L: [133 136 121 160 159 152 138 125 104 143 105 133 130  96 106 160 126 110
 112 136  89 104 133 126 138 128 145 127 156  84 115 172  86 138 102 138
  98  78 118 115 142 156  70 142 120 109 120 152 211 121 109 137 164 110
  74 132 164 133 155  77 190 135 129 107]
S: [132 138 102 121 182 157 150 116 102 193  86 125 143  74 103 191 116 136
  72 110  67  97 159 125 129 127 168 119 128  87  98 226 105 154  90 139
  73  65 103 128 137 175  43 104 122 131 151 145 211 119 108 127 129 129
  55 136 158 129 148  98 180 144 123 113]
M: [133 136 121 160 159 152 138 125 104 143 105 133 130  96 106 160 113 110
 112 136  89 104 133 126 138 128 145 127 156  84 115 172  86 138 102 138
  98  90 116 124 129 147 104 118 142 125 175 160 176 122 132 123 128 112
  81 125 159 127 119 114 163 127 129 124]
X: [137 131 115 128 210 189 170  85  82 210  62 143 162  97 107 196 114 107
  41 111  80  91 146 122 113 123 139 121 158  67  82 233  53 150  86 149
  63  72 109 112 132 160  58 134 115 115 129 160 214 120 107 118 159 105
  59 142 164 133 159  70 195 131 125 112]
B: [132 130 128 146 146 143 145 130 110 130 112 131 130 103 111 144 123 118
 119 131 105 117 132 129 134 125 136 131 137 104 119 153 100 131 117 135
 109 107 117 123 125 137 109 125 132 127 150 152 155 129 126 121 130 115
 100 130 152 128 123 118 148 125 127 132]
miss B: [104 109 128 127 131 123 121 107 132 150 130 111 118 152 117 129 119 137
 112 125 152 123 105 131 143 137 130 131 155 126 130 117 100 100 123 115
 131 130 125 119 144 130 132 153 117 132 103 128 148 130 145 125 146 135
 134 129 127 146 118 132 110 125 109]  [136]
loc: [189]  X, 6
present: [112 132]  yes
present: [120 109 120]  yes
which: [132 130 128 146 146 143 145 130 110 130 112 131 130 103 111 144 123 118
 119 131 105 117 132 129 134 125 136 131 137 104 119 153 100 131 117 135
 109 107 117 123 125 137 109 125 132 127 150 152 155 129 126 121 130 115
 100 130 152 128 123 118 148 125 127 132]  B
present: [152 211]  yes
miss M: [113 160 138 175 104 143 115 122 106 133 127 124 159 125 116 136 160 124
 159 160 112 105 147  84 121  89 126 176  81  90 104 142 156 132 129 138
 110 102 112 119 136 145 127 128 163 118 125 152 129 138 133 133 123 130
 127 128 125 138  86 172 104  96  98]  [114]

E: [117 108 170 202 149]
Q: [165 139  71  30 134]
A: [120 121 118 101 165]
J: [ 97 141  96 102 164]
R: [122 119 148 160 113]
miss J: [164 102 141  97]  [96]
miss E: [149 202 108 170]  [117]
loc: [164]  J, 5
present: [122 119 148]  yes
loc: [148]  R, 3
miss A: [165 120 101 118]  [121]
loc: [118]  A, 3

T: [184  50  64 170  45  28  22  23  41  63 158  92]
W: [ 42 150 168 138 205 111 185 115 197 152 150 157]
G: [126 159 118 181 184 127  44 130 186 159  31  85]
P: [102  21 122 109 168 157  71 127 102  92 104  52]
D: [ 90 109  21  42  90 147  60 137 111 166  65 179]
F: [ 42 150 168 138 205 111 185  51 174  79 209 105]
K: [107  22 138  56 100 134 106 143 155  77  28 232]
present: [118 181]  yes
present: [119 181]  no
present: [106 143]  yes
loc: [122]  P, 3
miss G: [ 44 126 184  85 181 118 186 130 159  31 159]  [127]
present: [ 51 174  79]  yes

Z: [ 98  71 202  97]
H: [ 77  87 193 124]
Y: [ 79 130 138 125]
U: [ 87  87 243 174]
loc: [71]  Z, 2
present: [193 124]  yes
loc: [98]  Z, 1
miss H: [124  77  87]  [193]
miss U: [ 87 174  87]  [243]

vori: [ 74 175 141 128 114  70 150 145 128 123 125  96  86  39 126 103 192 174
 175 124 131 119  95 117 153  63  99 159 110 159 153 129  83 130 130  47]
Ves: [ 57 185 135 164 163 101  53 113  39 142 202 111 132 209 108 131  60  70
  87 191  29 124 194 110 146 142  45  78 164 140  71 165  83  95 155 142]
Segar: [ 86 123 136 106 159 161  87 118  80 111 169 157 147 204 109 120  71  75
  84 158 114 115 130 126 132 151  93  83 143 115  88 138 111  95 123 164]
Kidid: [ 93 167 178 151 130  71 131 134  94 140 159 107  85  98 116 123 151  84
 182 138  97 126 133  99 129  86 112 122 135 145 144 119  91 140 152  75]
miss Segar: [161 123 126  84 138 164 169  93  83 120 158 204 114 115 111 109 136 147
 130 132 118  75 151  95 115  88  80  86 157 159 106  71 123 111 143]  [87]
present: [124 175 174 192 103]  no
present: [131 130]  no
miss Ves: [ 29  53  39 194  71  60 202  57 142 185 191  95 142 155 108  87  83 124
 113 146 142 135  78 164 131 101 140 164 111  45 110 209 132 165  70]  [163]

Tun: [125 113 134 158 164 184 147 130 114]
mumon: [125 112 184 156 164 185 147 130 115]
Fim: [125 112 134 157 164 184 147 130 115]
pog: [126 118 136 156 164 182 140 122 114]
ked: [131 129 111 133 182 223 152 117 145]
Gikev: [125 112 134 157 164 186 146 130 115]
which: [125 112 134 157 164 186 146 130 115]  Gikev
loc: [158]  Tun, 4
present: [164 158 134]  no
miss mumon: [164 115 156 125 112 147 130 184]  [185]
present: [130 146 186 164 157]  no
present: [157 164 187 146 130]  no

Zis: [211 150 132 177  79  94 165  66 124 128 120 133]
Lavu: [149 114 130 204  96 133 164 106  54 153 123 223]
zulad: [147 114 181 186 122 132 154  63  95 115 159  51]
nodun: [211 150 131 177  65  94 165  66 124 115 145  71]
present: [ 63  95 115 159]  yes
present: [122 132 154  63  95]  yes
loc: [123]  Lavu, 11
present: [ 95  63 154 132 122]  no
present: [165  66 124 115]  yes
loc: [130]  Lavu, 3
miss nodun: [124  94 131 115 145 177 150  71 211 165  65]  [66]

Zel: [120 121  80 113 127 131 124 132]
fimug: [140 134 122 143 136 127 139 119]
miri: [112 125 137 142 125  98 134 120]
surob: [119 137 114 150 127 106 126 119]
begi: [156 142 147 114 127 123 136 143]
sofo: [138 151 146  77 128 128 110 141]
Pag: [136 145 148 133 135 112 120 127]
Gem: [167 118 152 130 121 165 123 124]
tif: [140 134 122 143 136  28 139 119]
toses: [ 84  59 144 127 128 107 133 130]
Napo: [146  26 127  96 130  93 120 135]
loc: [132]  Zel, 8
present: [136 145]  yes
present: [ 28 139]  yes
present: [126 128]  no
loc: [77]  sofo, 4
present: [142 125  98 134]  yes

tifud: [162 149  64  25 165 119 101]
nake: [115 110 158 167 102 134 147]
daras: [122 118 147 154 115 129 137]
vafe: [130 130 123 117 131 126 128]
Tatep: [150 153  85  73 169 118 101]
bav: [141 141 105  99 151 120 114]
gaz: [141 117 120 103 101 160 147]
lako: [110 109 167 133  98 140 150]
vep: [137 120 119 102 123 134 130]
tabo: [141 141 105  99 151 121 116]
nak: [162 149  64  25 165 114 102]
lemez: [131 131 123 121 126 125 124]
present: [103 101 160]  yes
present: [120 119]  yes
loc: [125]  lemez, 6
which: [141 117 120 103 101 160 147]  gaz

toz: [ 94 106  53  42]
vufig: [ 96 127  95  34]
kozu: [116  16  96 157]
tir: [ 35  91 181 205]
loc: [34]  vufig, 4
miss tir: [205 181  91]  [35]
present: [ 16  96 158]  no
present: [16 96]  yes
present: [106  53  42]  yes

Nosul: [111 129 126 126 126 139  93]
Kom: [132 127 130 129 113 110 226]
bani: [133 132 148 128 143 102 125]
karab: [111 127 117 129 138 181  24]
bizo: [148 131 147 127 128  67  66]
dova: [109 126 118 129 116 161 132]
fefe: [138 126 115 128 132 143  81]
sugid: [104 124 130 128 149 192  51]
present: [126 118]  yes
miss bizo: [147  66 148 127 128 131]  [67]
loc: [67]  bizo, 6
loc: [24]  karab, 7
present: [129 111]  no
loc: [102]  bani, 6
loc: [118]  dova, 3

Dube: [120 117  39 170 190 194 159  34  72 202 192 209 197 193 141 100 139 135
  82 185 190  41  47  90 219 183  34  35 191 117  29 143 248  78  41 210]
fugek: [130 132 145 120 117 112 127 155 141 118 118 108 111 118 135 140 134 127
 132 113 120 140 138 135 104 117 149 157 117 130 153 126 114 137 139 106]
buvov: [123 123 121  30 126 132 122 118 124 121 127 130 130 119 117 118 118 127
 128 129 120 128 131 124 132 125 123 116 127 116 119 124 118 121 128 130]
dodiv: [125 124 123 125 126 125 126 123 123 127 126 125 125 127 126 125 126 124
 123 125 127 122 121 124 125 126 122 123 126 125 123 125 129 123 122 125]
Lorim: [163 152 159 141 104  32 164 205 110 191 116  58  58 214 224 207 212  90
  77  70 203  75  28 137  36 123 121  33 104 174 180 139 226 150  75  58]
tiku: [123 123 121 124 126 132 122 118 124 121 125 130 130 119 117 118 118 127
 128 129 120 128 131 124 132 125 123 116 127 122 119 124 118 123 128 130]
miss Lorim: [104 174 110 137  58 141  75 121 116  36 224  28 123 180  58 205 139  70
  77 207 163 104 214  33 164 203 152  58 191 159 212  75 226  90 150]  [32]
miss Lorim: [191  90  36 139  70 212 163  75  77  58 203  58 116 137 152 214 180 226
 207  32 121 174  58 150 224  75 104 104 141 123  33 205 159 110 164]  [28]
loc: [29]  Dube, 31
loc: [209]  Dube, 12
which: [120 117  39 170 190 194 159  34  72 202 192 209 197 193 141 100 139 135
  82 185 190  41  47  90 219 183  34  35 191 117  29 143 248  78  41 210]  Dube
present: [135 139 100]  no

muri: [192 191 126  26 237]
losi: [ 37 188 132  30 251]
per: [198 217  91   1 192]
Vina: [ 78 195 122  23  24]
miss muri: [237 126 192  26]  [191]
present: [217  90   1 192]  no
miss losi: [251 132  37 188]  [30]
miss Vina: [ 24 122 195  78]  [23]
present: [ 38 188 132]  no
loc: [195]  Vina, 2
loc: [191]  muri, 2

disip: [169 155 179  89 130 166 108 130 107 148 173 149  70 162  56 101  80 110
  23  71 117 105 181 176 189 126 133 115 113 141  92 151  92 102 144]
dekim: [179 139 124 188  83 125  91 106 127 113  59 122 145 121 108 115  51 117
 108  66 186 200 123 169 142 115 122  50 116 140 145 156 111  72 137]
duzi: [120 153 162 124 161 118 116 142  83 147 154 129  64 161 142 105 121 106
  28 135 117  75 126 184 204 192  97 164 121 111 161 190  97 159 155]
Ton: [179 139 124 188  83 125  91 106 127 113  59 122 145 121 108 115  51 117
 108  66 186 200 123 169 142 115 122 154 112  92 230  88 167 118 119]
miss duzi: [147 192 184 124 154  75 116 111 142 120  83  97 159 105 117 190 121 161
 135  28 129 162 126 161 161  64 121 142  97 118 164 204 106 153]  [155]
which: [179 139 124 188  83 125  91 106 127 113  59 122 145 121 108 115  51 117
 108  66 186 200 123 169 142 115 122  50 116 140 145 156 111  72 137]  dekim
present: [179 139]  yes
which: [120 153 162 124 161 118 116 142  83 147 154 129  64 161 142 105 121 106
  28 135 117  75 126 184 204 192  97 164 121 111 161 190  97 159 155]  duzi

C: [117 141 123 145 122 123 145 121 125 126 113 153 121 123]
V: [123 127 121 145 154 146 112 109 148 127 130 155 121 113]
N: [119  96 128  37  19  39 137 161  32  92 102  30 117 134]
loc: [154]  V, 5
miss N: [128  32 102  30 117 134  96 137  39 161  37  92  19]  [119]
loc: [92]  N, 10
present: [ 92 102]  yes

Lavar: [126 128 113 127 130 148 136 121 113 132 172 130 162 133 151  88 124 135
 133  90 130 121 130 158  80 107 129 125 120 116 126]
vezup: [137 155  45 172 137 144 147 127 146 182 169 128 194 170 105 124 170 140
 138  97 132 127 110 178  80 109 149 123 103 124  78]
zed: [127 133  81 136 125 148 132 121 153 171 201 129 165 163 120 115 168 126
 113 113 145 101 105 165  80 101 138 102 109 107  84]
kamon: [137 149 128 159 146 118 148 125  74  95  42 120 147  96 142 116  77 155
 180  95  94 184 159 129  80 148 134 185 137 143 169]
marog: [124 125 112 123 125 152 135 122 119 136 186 112 163 137 151  84 129 132
 126  92 134 112 124 161  80 102 130 118 119  14 122]
teter: [136 156  43 171 139 152 152 142 154 176 181 128 210 167 123 100 158 146
 146  74 130 130 114 192  80  99 150 126 100 154  84]
Teril: [146 165  94 185 149 105 150 153 102 126  21 137 148 117 101 162 109 157
 180 121  93 192 148 126  80 160 146 184 130  54 139]
gubub: [129 141  91 143 135 153 145 126 105 139 168 123 185 139 149  81 124 144
 146  75 125 132 130 173  80 103 136 134 114 175 119]
which: [127 133  81 136 125 148 132 121 153 171 201 129 165 163 120 115 168 126
 113 113 145 101 105 165  80 101 138 102 109 107  84]  zed
present: [147  97]  no

vasak: [ 61 184 123  86 186 125  88 134 185 122 113 116 156 186 110 139 111 156
 155 120]
Monad: [ 61 184 123  86  84 125  88 134 185 122 214 106 147 111 129 137 155 114
 209  82]
seso: [ 61 184 123  86  84 125  88 134 185 122 113 116 156 186 185 139  36 156
 155 120]
miss seso: [122 156 116 185  84 120 186 139 125 156 184  61 134 185 155  88  86 123
  36]  [113]
present: [137 129 111]  no
miss vasak: [111  61 122 155 184 116 123 113 156 186 185  88 120 186 139 125 134 156
  86]  [110]
present: [ 82 209]  no
miss vasak: [184 122 123 110 139  61 156  88  86 185 120 156 155 134 116 186 125 111
 186]  [113]
which: [ 61 184 123  86  84 125  88 134 185 122 214 106 147 111 129 137 155 114
 209  82]  Monad
loc: [147]  Monad, 13

kop: [177 139  88  29  16  80 151  82]
kab: [161 167 165 176  83 114 168 138]
sufo: [101 103 154 126 160 170  61 132]
loc: [160]  sufo, 5
loc: [139]  kop, 2
present: [154 126 160]  yes
present: [151  80]  no
loc: [83]  kab, 5

nez: [128 130 121 121 124 127 130]
girav: [128 130 121 121 124 127 127]
filof: [127 129 130 128 129 200  32]
present: [127 124 121]  no
which: [128 130 121 121 124 127 127]  girav
miss nez: [130 128 121 121 127 130]  [124]
loc: [32]  filof, 7

